Families of rows that turns and mirrors carry onto each other, the same ones carrying the whole set onto itself: the rest of each named row's family, in list order:
4 families of 4 rows:
tad: [-19  -2  -2   3  -6  -3  11  10   1   2 -14   7  -4  16  -9  -1 -23   4
 -15  12  15   7  15  -5   2  10  -7  14  -1   9  -2   8  17  -8  -8  -1
   1 -10 -13  -8 -12 -13   5  22 -11  -5  17 -13 -13  14 -14  -7  -8 -11
  20  -7 -11]
dotaz: [ 13  -3  -9  11  -9  -5  16   4   4  -9  -9  -9 -11  10   0   9  -4  14
   5  -3  -2  -5   6  -4 -11 -12  -5  27   3  22 -10   3  11  -8   3   6
  11  -9  -6  15  -6  -9  -9  19 -17  -3  -8  -1  -4 -15  -1  -6  22 -18
  16  14 -19]
kem: [ 14   1 -16   5 -11  -6  10   8   7  -8  -2  -8 -12   3   6  10  -5  15
   6  -3  -5 -12  11  -6 -15 -16  -7  23   5  14   0   8   9 -12  -2   4
  16  -5 -10  10  -7 -10  -8  15 -16  -4  -4  -6  -3 -15  -1  -7  19 -21
  21   7 -19]
vovi: [ 15  -5 -16  12  -9  -8   6  11   5  -8  -6  -8 -10   9   6  14 -10  13
   8   0  -3  -9   3  -8 -13 -14  -8  26   3  15  -7   8  12 -12  -3   4
   9  -5  -3  13  -6 -13  -6  23 -15   3  -7  -7  -3 -14   0   0  25 -15
  19  11 -18]
Bube: [  6  -7 -19  14 -13   9   6  13   9  -1 -14  11 -17  18   3  -2 -15  10
  -5  -9   2   0   9  -8  -9  14  -4   4  -4  12 -10  11  15  -4  -7  -4
  12 -21  -6  -6   6 -28  -8  22  -4  -4   3 -10   4 -10   1   1 -13  -2
  13 -14 -19]
Kazu: [ -7  -3   8  -6  -7  -9  18  -9   9   0  -1  -2   5   6 -20  17 -23  20
  -1  16   5   1   8  -1 -11  -7  -7  23   6  21 -16  -2  20  -1   2  -9
   0   4  -3  15 -26 -23  -9  14  -4  -2   8 -15  -5  -4  -6  -4   7  -7
  30  -4 -15]
zepab: [-15  -2  -1   5 -11  -4  14  10   0  -3 -13  15  -7  21  -5   1 -27   8
  -8  15  20  18  12  -3  -5   8 -10  10  -7   8  -5   9  13 -10  -9  -1
  -3 -10 -12  -3 -10 -16   0  23  -9  -3  17 -16 -18  15  -9  -6  -6 -10
  21  -4  -5]
Dofut: [  0  -4   3 -12 -12  -9  17  -5   8   0  -1  -6   3   3 -10  22 -25  23
  -4  15   8   2  11   0 -19 -13  -9  18   1  17 -13   6  22   2   3  -6
  10   6  -5  13 -23 -28  -8  12   1   2  13 -16  -4  -5 -10  -4   3 -13
  32   0 -13]
Zozi: [-20   0  -9  -4  -9  -3  10   6  -1  -2 -11  10 -10  18 -13   3 -25   4
 -12  15  22  12  17  -5  -1   7  -8   8   2   8  -6  11  19  -7  -9   2
   3 -13  -8  -3 -12 -20  -1  10 -13  -4  13 -15 -13   7 -11 -10 -11  -8
  23  -8  -7]
Tefi: [  5  -5 -12  13 -13   4   2  14  11  -5 -16  17 -16   9  11  -3 -12  15
  -2  -7  -2  -1   6   3 -15   7  -3   5  -1  14  -5   6   9  -5  -3  -7
  16 -16  -5  -4   4 -23  -7  25   1  -9   7 -11   8  -4   5  -2 -11  -5
   9 -10 -20]
kidad: [ -6  -5   1 -10 -10 -12  15 -10   3  -4  -2  -7   0   8 -17  20 -20  23
   5  16   7   3  10  -1 -17 -10  -5  20   4  17 -18   3  24  -2   4  -1
   3   0   0   9 -21 -30  -8   3  -6   4   6 -16  -2  -8  -5  -3   9  -7
  30   0 -13]
tivaz: [ 16  -3 -18  10 -14  -6  12   4   2  -7  -4 -11 -14  10   2   9  -5  15
  10  -5  -4  -8   8  -9 -14  -7  -3  20   2  16 -10  11  13  -8   2   9
  10 -15  -5   4  -6 -16  -8  12 -19   2  -7  -1  -3 -18   2  -1  19 -17
  20   5 -20]
vezi: [-14   3  -4  -2 -13  -7  10   7  -2  -3 -13  10 -10  12  -1  -1 -22   5
 -14  15  20  14  16   0  -6   6 -10   6   0   9  -4  11  13  -3  -3   3
   6 -13  -8  -3 -14 -17  -1  20  -8  -7  20  -9 -15  16 -10  -9 -11 -18
  20  -4  -8]
dizi: [  8 -11 -11  15  -8   8   9  13   9  -3 -20   6 -14  16   7  -5 -11  14
 -10  -8  -3  -1   7  -1  -8  11  -6   9  -6  16  -7   6  14  -4   0  -4
  15 -18  -8  -3   7 -24  -5  33  -1  -4   3 -10   7  -8  -3   0  -6  -3
   6  -8 -21]
paz: [  6  -8  -9  22  -9   8   3  14   8  -6 -15  15 -16  16  10  -4 -15  13
   0  -5   0   0   8  -3  -9   9  -7   9  -2  10  -2   7  11 -10  -4  -7
  11 -15  -3  -2  11 -27  -8  33  -1  -5   4 -14   3  -4   3   5  -2  -2
  12 -13 -18]
big: [  0  -6   1 -11 -10 -16  18  -5   7  -4  -1  -4   2  10 -14  19 -24  22
  -1  19   7   5   4  -3 -16  -6 -14  20  -1  14 -16   2  20  -5   3  -7
   2   5  -3  18 -25 -25 -10  18  -3   5   7 -19  -9  -1  -9   0  13  -6
  32   0 -10]

Same family as zepab: vovi, paz, big
Same family as tivaz: Bube, Zozi, kidad
Same family as vezi: kem, Dofut, Tefi

